Each row has a name. Each question is about the rows just above it.

45  112  64  98  162 : fif
190  167  31  82  129 : bez
79  138  120  220  26 : las
94  80  232  127  148 : Rorib
How many entries does 94  80  232  127  148 have?
5
How many entries does 190  167  31  82  129 have?
5
Count the entries of 94:
1

55  204  159  90  92  87  172  182  144  125  91  214  96 -> fif
126  141  118  163  111  119  128  104  110  153  124  99  163 -> lalaf
197  80  138  160  174  155  112  125  132  103  144  119  162 -> Rorib
64  197  130  38  131  157  122  202  226  111  149  218  35 -> tetof
55  92  159  90  92  87  172  182  144  125  91  214  96 -> rul
153  118  140  113  163  156  119  160  167  98  144  164  113 -> Telo
140  126  56  117  154  223  43  95  208  157  214  57  104 -> neguv
How many entries does 153  118 have?
2
Number of entries in 140  126  56  117:
4
Count the entries of 55  204  159  90  92  87  172:
7
Number of entries in 55  204  159  90  92  87  172  182  144  125  91  214  96:
13
Count the entries of 153  118  140  113  163  156  119  160  167  98  144  164  113:
13

70  76  93  123 -> Telo
46  146  133  113 -> bez
173  81  139  183 -> ras
140  59  100  168 -> lalaf
159  67  117  179 -> neguv
72  190  149  133 -> rul
116  57  89  153 -> las
159  67  117  145 -> fif
54  96  104  114 -> tetof
45  120  118  111 -> navut
92  62  88  137 -> Rorib
55  170  144  122 -> moga
Count the entries of 46  146  133  113:
4
Number of entries in 159:
1

135  167  122  150  99  134  188  178  37 -> lalaf
124  146  95  159  108  152  190  183  32 -> tetof
59  83  61  187  162  173  156  89  136 -> rul
196  89  122  212  50  204  91  141  119 -> navut
166  83  61  187  162  173  156  89  136 -> las
Count the entries of 124  146:
2
How many entries does 196  89  122  212 have?
4

66  189  156  75  189  171  120  90  65  187  tetof
53  138  125  31  227  120  111  179  189  89  navut
70  202  155  71  192  174  127  83  56  194  Telo
53  138  125  31  227  120  54  93  129  134  bez
81  187  175  120  150  191  146  114  62  193  las
169  86  87  117  149  69  112  138  196  64  Rorib
181  128  159  222  60  156  197  174  127  133  fif
159  99  145  189  88  132  151  173  162  107  moga
Number of entries in 169  86  87:
3
Number of entries in 70  202  155  71  192:
5
How many entries does 70  202  155  71  192  174 have?
6
How many entries does 169  86  87  117  149  69  112  138  196  64 have?
10
Number of entries in 81  187  175  120  150  191:
6
Count the entries of 53  138  125  31  227  120  111  179  189  89:
10
How many entries does 70  202  155  71  192  174  127  83  56 have?
9

67  197  161  80  119  77  60  187  149  119  180  111  159  88  146  81  54  83  56  167  183  94  177  95  133  198  201  78  120  188  97  139  104  166  172  159  185  117  145  102  145  106  162  120  148  71  69  60  175  147  81  192  70 -> fif
172  170  173  172  57  52  188  118  104  60  118  126  179  129  158  71  100  144  178  114  109  159  201  108  203  181  89  73  198  182  174  112  116  81  122  179  90  166  115  133  137  139  135  122  62  79  122  154  162  144  142  83  93 -> neguv
191  179  154  99  88  151  97  121  66  199  83  54  148  113  160  150  109  76  77  112  82  125  105  76  166  183  74  156  98  186  169  146  158  54  128  107  86  150  160  135  162  74  197  134  152  76  78  124  192  136  130  196  104 -> tetof
190  84  190  194  147  61  90  71  132  99  158  186  117  197  135  80  130  196  202  126  97  65  115  76  92  80  196  198  107  69  70  197  133  86  62  116  71  56  81  99  145  173  74  111  162  69  168  161  203  119  68  191  80 -> las
187  191  196  188  118  126  118  144  196  191  117  60  69  155  175  53  62  185  170  185  187  78  61  195  168  100  54  201  170  57  106  155  164  94  184  83  149  104  200  156  146  93  194  136  150  111  71  103  194  65  66  155  163 -> Rorib
188  167  125  202  139  137  144  59  156  87  100  81  65  100  99  113  66  129  120  95  95  119  126  88  53  85  81  156  144  193  90  120  163  132  75  82  144  121  162  93  98  66  196  143  186  190  182  162  175  177  160  93  157 -> rul
95  89  175  118  75  154  103  138  121  167  78  98  198  183  183  55  165  72  101  107  162  69  84  193  120  184  94  73  157  117  62  179  196  178  137  116  119  129  147  193  110  116  169  68  158  153  128  155  64  174  199  131  187 -> Telo
65  61  142  72  141  138  66  94  101  64  133  80  116  93  91  130  93  156  204  150  189  182  136  144  153  100  95  174  160  151  54  66  103  93  136  164  122  151  150  128  132  76  128  139  65  81  90  192  131  174  64  58  115 -> navut
105  131  136  115  158  74  192  93  186  165  118  131  156  92  195  68  167  175  85  127  150  80  177  110  163  155  162  57  165  81  149  75  78  141  69  202  126  125  119  79  197  57  57  69  150  200  199  138  58  169  120  60  142 -> lalaf
122  162  185  54  182  152  104  146  201  78  85  168  59  59  76  85  184  163  137  136  120  183  147  105  104  58  134  89  131  57  189  57  101  130  143  155  99  167  64  158  191  84  119  65  140  161  186  196  145  128  191  108  140 -> ras
Count the entries of 122  162  185  54  182  152  104  146  201  78  85  168  59  59  76  85  184  163  137  136  120  183  147  105  104  58  134  89  131  57  189  57  101:
33
Count the entries of 105  131  136  115  158  74  192  93  186  165  118  131  156  92  195  68  167  175  85  127  150  80  177  110  163  155  162  57  165  81  149  75  78  141  69  202  126  125  119  79  197  57  57  69  150  200:
46
Count the entries of 95  89  175  118  75  154  103  138  121  167  78  98  198  183  183  55  165  72  101  107  162  69  84  193  120  184  94  73  157  117  62  179  196  178  137  116  119  129  147  193  110  116  169  68  158  153  128  155  64  174  199  131  187:
53

129  143  130  140  110  106  163  124  138  139  125 = las
145  114  122  96  129  124  111  111  136  139  119 = moga
146  134  131  102  110  136  205  115  129  132  108 = lalaf
158  167  133  168  157  150  162  128  91  116  126 = neguv
158  167  133  168  157  155  162  128  91  116  126 = tetof
123  116  119  147  176  124  67  114  135  160  141 = bez
123  116  119  147  176  124  144  114  135  160  141 = fif
147  102  131  171  117  114  96  124  132  80  135 = Telo
143  106  125  180  188  145  122  135  87  147  138 = ras
143  139  125  180  188  145  122  135  87  147  138 = Rorib
132  142  134  119  149  137  85  106  130  129  150 = rul
99  133  136  121  134  106  164  160  140  91  155 = navut
Number of entries in 158  167  133  168  157:
5
Number of entries in 123  116  119  147  176  124  144  114  135:
9
Number of entries in 129  143  130  140  110  106  163  124  138  139:
10
Number of entries in 158  167  133  168  157  150  162  128  91  116  126:
11
Number of entries in 123  116  119  147  176  124  144  114  135  160  141:
11
How many entries does 158  167  133  168  157  155  162  128  91 have?
9

116  165  63  142  75 -> ras
131  147  41  134  78 -> Telo
113  157  27  144  78 -> moga
127  151  41  127  65 -> tetof
120  146  41  121  83 -> neguv
128  147  46  152  64 -> bez
111  185  40  137  51 -> fif
131  184  26  135  58 -> las
128  163  41  127  81 -> Rorib
125  157  49  156  77 -> navut
115  180  42  115  65 -> rul
Number of entries in 113  157  27:
3
Count the entries of 127  151  41  127:
4
How many entries does 131  147  41 have?
3
How many entries does 128  147  46  152  64 have?
5
Count the entries of 131  147  41  134:
4
How many entries does 120  146 have?
2

137  132  121  124  145  139  123  112  111  59  129  109  111  144  119  104  79  97  86  111  79  221  137  92  127  129  148  101  79  102  91  101  130  159  158  127  111  97  134  130  116  175  138  128  125  169  170  58  150  128  113 : Rorib
148  166  115  111  156  128  118  127  146  59  136  96  113  119  109  121  97  99  75  102  106  104  148  105  141  121  150  104  116  114  111  109  118  124  146  138  125  131  155  113  136  127  151  101  156  158  165  84  127  137  134 : navut
162  186  106  101  178  133  120  120  146  59  140  72  98  122  96  105  57  71  29  82  73  184  162  76  147  118  171  80  86  94  85  86  112  138  170  143  115  117  172  107  133  149  168  88  161  191  203  29  138  142  124 : tetof
134  125  117  120  119  118  125  105  129  59  116  114  138  133  140  118  120  124  125  124  113  158  134  130  127  133  142  120  109  118  118  131  128  112  128  132  118  134  134  108  132  132  125  122  117  143  143  91  130  127  156 : Telo
151  151  107  109  145  122  126  101  134  59  122  88  122  133  123  105  80  94  74  102  80  79  151  100  134  128  163  95  83  100  92  107  121  123  153  138  110  124  154  101  130  149  144  105  63  177  183  38  138  133  101 : fif
How many entries does 134  125  117  120  119  118  125  105  129  59  116  114  138  133  140  118  120  124  125  124  113  158  134  130  127  133  142  120  109  118  118  131  128  112  128  132  118  134  134  108  132  132  125  122  117  143  143  91  130  127  156 have?
51
Count the entries of 134  125  117  120  119  118  125  105  129  59  116  114  138  133  140  118  120  124  125  124  113  158  134  130  127  133  142  120  109  118  118  131  128  112  128  132  118  134  134:
39
Count the entries of 148  166  115  111  156  128  118  127  146  59  136  96  113:
13
How many entries does 151  151  107  109  145  122  126  101  134  59  122  88 have?
12
Number of entries in 162  186  106  101  178  133  120  120  146  59  140  72  98  122  96  105  57  71  29  82  73  184  162  76:
24
How many entries does 148  166  115  111  156  128  118  127  146  59  136  96  113  119  109  121  97  99  75  102  106  104  148  105  141 have?
25
Count the entries of 162  186  106  101  178  133  120  120  146  59  140  72  98  122  96  105  57  71  29  82  73  184  162  76  147  118  171  80  86  94  85  86  112  138  170  143  115  117  172  107  133  149  168  88  161  191  203  29  138  142  124:
51

187  177  200  115  158 : neguv
162  125  145  57  135 : Telo
162  125  145  57  190 : lalaf
167  213  140  194  142 : bez
149  155  174  102  176 : Rorib
Count the entries of 162:
1
Count the entries of 167  213  140  194  142:
5
How many entries does 162  125  145 have?
3
Count the entries of 162  125  145  57  135:
5
How many entries does 167  213 have?
2

124  129  130  98  154  117  122  124  102  152  179  166  154  110  122  152  109  137  115  99  123  117  105  109  130  107  117  118  155  173  139  129  147 = bez
123  135  187  113  171  112  121  144  160  155  99  115  111  100  149  88  115  96  134  167  155  178  158  100  142  63  78  79  127  184  172  63  98 = navut
169  47  73  114  164  164  106  99  101  186  190  131  143  88  64  133  175  128  185  135  79  107  66  142  173  152  159  128  178  117  48  155  163 = neguv
Count the entries of 123  135  187  113  171  112:
6
Number of entries in 124  129  130  98  154  117  122:
7
Number of entries in 124  129  130  98  154  117  122  124  102  152  179:
11

139  51  119  130  160  149  108  145  187  86  112  92  147  165  41  119  142  109  101  176  193  195  140  114  125  100  120  228  144  147  40  139  135  190  110 : ras
168  126  108  126  122  158  97  163  103  140  153  167  160  148  183  147  132  137  140  141  84  110  156  81  129  144  104  124  175  82  129  131  167  83  114 : las
187  98  147  113  139  162  73  175  165  132  78  72  109  182  96  211  142  160  140  133  102  98  95  137  66  157  127  133  115  118  162  139  176  122  166 : moga
117  144  163  47  195  105  92  181  138  160  119  103  96  176  90  64  139  82  179  122  171  162  171  121  46  133  150  95  112  175  129  116  147  181  147 : bez
148  121  147  152  73  131  143  190  182  144  177  164  141  40  106  106  102  164  97  98  171  110  153  99  91  144  102  124  95  147  125  172  167  73  194 : navut
120  61  139  87  146  127  140  172  195  193  112  126  105  131  178  119  195  77  71  157  171  132  142  116  116  135  178  86  167  139  186  183  102  108  138 : Rorib
148  121  147  152  73  131  143  190  182  144  177  164  141  40  106  106  102  164  97  98  171  110  148  81  133  108  150  114  158  66  129  151  96  103  199 : lalaf
136  181  57  51  157  52  111  127  116  82  71  120  118  131  134  142  129  141  120  71  75  87  142  94  62  171  135  72  118  78  92  175  141  88  100 : fif
180  130  104  161  122  74  124  112  73  78  109  147  79  159  200  147  192  123  130  78  141  110  174  99  150  163  117  124  147  122  153  145  173  190  91 : neguv
148  121  147  152  73  131  143  190  182  144  177  164  141  40  106  106  102  164  97  98  171  110  153  99  91  144  102  124  118  163  177  101  115  122  91 : rul
136  135  166  148  132  127  143  118  151  99  95  109  157  91  128  192  182  201  110  161  132  91  134  152  133  111  135  167  129  135  153  128  125  108  86 : Telo
Count the entries of 187:
1
How many entries does 168  126  108  126  122  158  97  163  103  140  153  167  160  148  183  147  132  137  140  141  84  110  156  81  129  144  104  124  175 have?
29
How many entries does 136  135  166  148  132  127  143  118  151  99  95  109  157  91  128  192  182  201  110  161  132  91  134  152  133 have?
25
How many entries does 139  51 have?
2

117  153  119  87  129  132  121  169  80  212 : tetof
117  153  119  87  129  132  121  91  80  212 : bez
117  153  119  87  129  132  121  169  80  134 : fif
Count the entries of 117  153  119  87  129  132:
6
How many entries does 117  153  119  87  129 have?
5
How many entries does 117  153  119  87  129  132 have?
6

84  138  122  130  tetof
77  198  49  76  navut
67  190  87  127  las
120  133  124  141  rul
98  49  116  134  fif
144  142  135  134  Telo
155  133  92  113  bez
148  120  51  220  Rorib
155  133  67  88  neguv
How many entries does 148  120  51 have?
3
Count the entries of 77  198  49:
3
Number of entries in 155  133  92:
3
How many entries does 120  133  124  141 have?
4
Number of entries in 84  138:
2
Count the entries of 84  138  122:
3

73  81  176  137  fif
114  189  100  123  Telo
100  73  228  128  navut
114  60  206  131  rul
Number of entries in 100:
1
How many entries does 73  81  176 have?
3
Count the entries of 114  60  206:
3
How many entries does 114 have?
1

150  188  84  156  190  146  104  149  116 = Telo
161  122  143  166  126  126  96  165  164 = tetof
105  153  113  85  123  142  197  69  109 = las
109  62  194  101  75  106  150  110  149 = neguv
148  142  125  149  139  136  116  143  143 = bez
112  180  90  121  209  129  116  124  74 = Rorib
128  187  85  119  163  161  157  102  106 = moga
157  130  136  169  152  117  78  173  148 = ras
170  174  97  165  141  162  124  145  157 = rul
154  92  168  163  117  106  85  172  166 = lalaf
105  153  113  85  123  159  197  69  109 = fif
177  179  93  180  159  155  100  164  154 = navut
Count the entries of 161  122  143  166:
4
How many entries does 177  179 have?
2
Count the entries of 128  187  85:
3
Number of entries in 157  130  136  169  152  117:
6

102  134  149  128  160  141  150  114  143  131  101  195  105  104  120  157  132  128  110  107  114  98  207  ras
104  137  120  119  148  153  150  79  128  130  118  154  123  123  94  147  131  122  110  100  117  86  170  fif
130  129  116  115  130  157  140  72  125  129  122  140  128  146  98  133  133  120  128  109  116  102  149  bez
186  115  107  110  79  125  121  104  126  134  123  121  149  161  109  115  138  141  182  131  118  146  128  Telo
108  110  125  101  147  138  120  96  122  137  110  140  98  125  109  129  116  138  101  96  97  104  134  lalaf
108  110  125  101  147  138  120  96  122  137  110  140  98  125  109  129  116  138  101  96  97  104  176  las
126  133  154  150  168  121  140  166  110  134  123  159  131  123  149  140  121  115  124  166  131  146  155  navut
139  157  140  161  136  135  151  115  179  116  131  172  166  125  128  164  158  131  151  92  142  101  175  Rorib
175  122  143  140  118  135  150  154  123  132  116  165  154  144  132  137  120  138  168  188  126  173  165  moga
131  140  133  145  136  114  136  162  106  128  129  123  144  129  140  134  129  111  137  204  143  173  115  rul
How many entries does 186  115  107  110  79  125 have?
6
Count the entries of 126  133  154  150  168  121:
6
Count the entries of 104  137  120  119  148  153  150:
7
How many entries does 102  134  149  128  160 have?
5

176  147  167  118  neguv
70  73  54  129  tetof
207  197  188  129  rul
92  101  156  134  bez
87  91  50  129  navut
210  185  175  117  Rorib
162  139  169  111  moga
Count the entries of 210  185  175:
3
Count the entries of 87  91:
2

116  189  105  170  68  144  151  106  150  67  117  120  169 : las
95  119  89  118  137  115  95  126  119  132  144  142  175 : rul
112  129  145  127  98  144  119  98  212  85  91  147  144 : Telo
Number of entries in 116  189  105  170  68  144  151  106:
8
How many entries does 112  129  145  127  98  144  119  98 have?
8
Number of entries in 112  129  145  127  98  144  119  98  212:
9
Number of entries in 112  129  145  127  98  144  119  98  212  85  91  147  144:
13

141  85  152  193  132  108  125  173  161  126  112  181  110  133  115  135  168  92  105  127  121  132  82  103  107  135  125  163  116  121  161  59  91  230  155  105  147  146  111  tetof
192  97  107  120  133  120  133  209  77  217  133  113  104  109  149  133  132  147  130  118  104  94  160  83  191  106  127  113  113  149  102  132  103  189  146  114  113  153  144  Rorib
156  143  156  97  119  95  164  129  108  157  132  129  75  127  135  113  155  173  69  79  156  153  121  75  169  177  106  91  143  130  144  154  104  123  172  99  87  56  102  ras
72  115  134  135  105  137  94  150  108  86  83  116  156  134  70  94  97  90  85  142  76  153  143  117  130  110  131  153  78  129  141  101  106  214  148  134  153  193  175  bez
Number of entries in 72  115  134  135  105  137  94  150  108  86  83  116  156  134  70  94  97  90  85  142  76  153  143  117  130  110  131:
27
How many entries does 72  115  134  135  105  137  94  150  108  86  83  116  156  134  70  94  97  90  85  142 have?
20
Number of entries in 156:
1
Count the entries of 72  115  134  135  105  137  94  150:
8
Number of entries in 156  143  156  97  119  95  164  129  108  157  132  129  75  127  135  113  155  173  69  79  156  153  121  75  169  177  106  91  143  130  144  154  104  123  172  99  87  56  102:
39
Number of entries in 156  143  156  97  119  95  164  129  108  157  132  129  75  127  135  113  155  173  69  79  156  153  121  75  169  177  106  91  143  130  144  154  104  123  172  99  87  56:
38
Number of entries in 141  85  152  193:
4

185  118  82  106  110  165  125  142  146  223  144  112  119  102 = moga
140  126  105  107  138  143  116  146  120  154  138  144  139  135 = bez
143  134  118  125  137  129  117  112  108  147  155  149  118  143 = Rorib
Number of entries in 140  126  105  107:
4
How many entries does 185  118  82  106  110  165  125  142 have?
8
How many entries does 185  118  82  106  110  165 have?
6
Count the entries of 143  134  118  125  137  129  117:
7

218  107  116  87  148 : ras
180  113  132  159  180 : tetof
132  165  157  124  42 : Rorib
132  165  115  112  42 : lalaf
218  107  155  179  145 : neguv
132  165  115  124  42 : rul
How many entries does 218  107  116  87 have?
4
How many entries does 132  165  157  124  42 have?
5
Number of entries in 132  165  157  124:
4
Number of entries in 132  165  115  124  42:
5
Count the entries of 132  165  115:
3
Number of entries in 132  165  115  112  42:
5
How many entries does 218  107  116 have?
3

